In the rows, 128 means zero.
One turn sends every row of this set to another row. A few are shown first. Where does it send the rows asked after them?
bonin: [143 129 166 148 110 134 112 158 122  96 162 139]
Bedu: [151 122 159 141  92 134 141 125 110 121 146 147]
lag: [138 136 162 168 123 144 132 169 126 108 156 153]
lanon: [161 134 156 157 155 121 139 138 114 112 154 138]
teg: [148 154 148 158 136 124 129 123 142 128 125 114]
mek: [115 146 148 188 107 139 119 146 120 125 135 148]
sanog: [144 136 155 142  99 124 103 150 123 102 159 136]
dipiv: [150 133 157 142  87 142 132 120 128 121 141 141]
buru: [126 158 149 170 125 122 130 135  93 131 155 105]
fevut: [121 140 159 192 111 132 129 151 105 123 143 152]
bogiz: [141 128 164 143 103 132 117 147 114 103 172 137]
gamu: [149 118 157 146  87 130 130 128 123 114 147 140]
faf: [162 136 149 152 141 120 124 116 137 119 139 134]
fiv: [125 140 141 185 108 132 128 140 113 113 133 160]
dov: [146 134 154 152 145 124 146 130  93 136 150 119]
lavig: [121 142 152 192 104 137 117 139 104 119 133 147]
Muv: [145 149 160 172 111 139  94 138 102 131 122 145]
bopiv: [155 133 153 160 159 127 133 127 106 133 139 131]
zumu: [123 146 155 161 114 149 129 171 124 110 158 140]
Ler: [130 149 142 156 145 137 122 126 140 130 138 114]
revod: [136 170 147 154 122 135 120 134 117 136 136  99]
vom: [137 154 167 174 104 136 104 142  88 130 131 135]
semeb: [135 155 148 168 127 122 133 132 105 131 158  95]
Luto: [144 145 151 169 140 123 153 134  97 123 160 113]
gepo: [140 163 148 158 129 128 124 136 128 133 139  95]
Dos: [161 141 157 161 154 122 143 130 107 113 150 127]
Zavab: [130 142 152 146 133 125 138 129 102 134 159 102]
Nikud: [135 149 149 155 117 143 129 171 129 102 141 150]
Sakik: [163 144 162 145 106 150 128 141 103 132 118 147]
Bil: [125 142 156 171 117 147 136 168 121 105 145 148]
vupob: [152 128 165 147 108 136 112 141 133 103 164 145]
bita: [149 155 142 149 125 133 127 119 142 133 126 116]
gubi: [150 148 152 171 109 134  98 141  87 118 135 147]
Degi: [161 151 149 146  99 151 133 154  96 128 128 140]
pevif: [151 156 164 144  94 153 127 139 104 133 122 132]
Sop: [160 141 154 159 149 117 129 116 129 116 135 128]
mag: [152 150 161 167 104 147  99 143  92 126 124 135]
fal: [138 141 152 170 142 120 153 143  95 122 160 126]
dadu: [160 140 156 144  93 153 135 142 110 130 121 137]
kogan: [124 153 147 146 134 133 126 132 125 131 152  99]
Radef: [144 130 143 148  80 129 137 132 116 124 143 139]
tel: [146 139 146 164 157 130 121 122 130 131 134 130]

vupob goes to lag
fal goes to buru
Where do these go?
tel goes to bopiv
dadu goes to gamu
Radef goes to sanog
gepo goes to teg
Sakik goes to Bedu

One turn sends every row of this set to another row. A few are shown first. Where does it send the rows asked after them?
Kalu: [145 163 113 135 129 145 141 125 125 138 129 153]
Dum: [132 139 120 139 160 142 116 145 111 143 128 141]
bom: [111 150 134 146 132 141 139 119 108 163 130 119]
kaza: [132 130 122 141 110 148 115 115 110  96 128 114]
dosu: [130 142 128 140 131 170 144 122 119 164 149 126]
Deno: [121 116 115 152 123 151 103 115 135 138 160 107]
zegu: [120 133 124 106 113 123 128 114 119 121 135 128]
Lezan: [142 154 117 141 111 143 133 132 111 116 110 124]
dupof: [120 133 113 131 151 131 106 123 118 106 125 126]
Nuf: [129 151 132 139 139 141 138 135 105 127 111 147]
Met: [140 120 112 143 128 151 104 130 135 100 144 134]
rumu: [129 148 121 124 134 126 138 114 107 141 111 123]
vusa: [126 134 112 135 116 119 114 124 127  98 137 129]
lor: [144 155 118 154 121 161 142 125 137 139 164 127]
dupo: [125 125 119 157 118 163 116 133 138 121 170 132]
tid: [111 116 122 169 114 153 113 111 120 123 131 113]
kimur: [121 140 124 144 147 142 131 132 134 168 149 140]
zotag: [113 120 123 137 139 146 123 115 134 146 175 131]
Lovag: [116 120 127 131 111 141 126 117 127 123 166 103]
pevi: [125 128 133 170 119 163 127 130 117 160 138 127]

dupo goes to kimur
tid goes to lor
Where do these go?
Met goes to zotag
dosu goes to Nuf
dupof goes to Lovag

One turn sends every row of this set to another row. A few are shown first. Where does it send the rows asked after them?
fotaf: [124  95 128 118  78 115 118 129 134 113 133 110]
Lel: [128 112 140 110  98 125 123 143 127 129 156 164]
toli: [136 131 140 131 133 106 129 123 135 153 149 137]
lisez: [129 111 143 111  89 125 128 145 130 126 148 165]
refof: [133 135 135 133 128 108 130 120 140 156 153 140]
metag: [127 110 126 133  98 103 122 114 141 130 131  95]
pite: [125  94 132 125  78 113 115 125 124 116 137 115]
vezi: [148 143 103 132 111 123 130 147 139 131 123 155]
filak: [131 114 124 143  98 102 120 111 134 132 131  98]
nolo: [136 116 102 139  79 116 119 130 134 114 116 114]
leket: [134 116 104 133  84 115 123 129 143 115 116 107]
Dito: [145 146 105 137 102 123 136 142 145 134 123 155]
rok: [133 131 146 133 122 105 135 118 140 155 150 138]
Maram: [143 144 100 131 105 126 131 144 142 132 129 158]
zevab: [132 110 141 109 101 124 122 148 125 125 150 163]

Dito goes to lisez
refof goes to Maram
toli goes to vezi
Where do these go?
filak goes to nolo
leket goes to fotaf

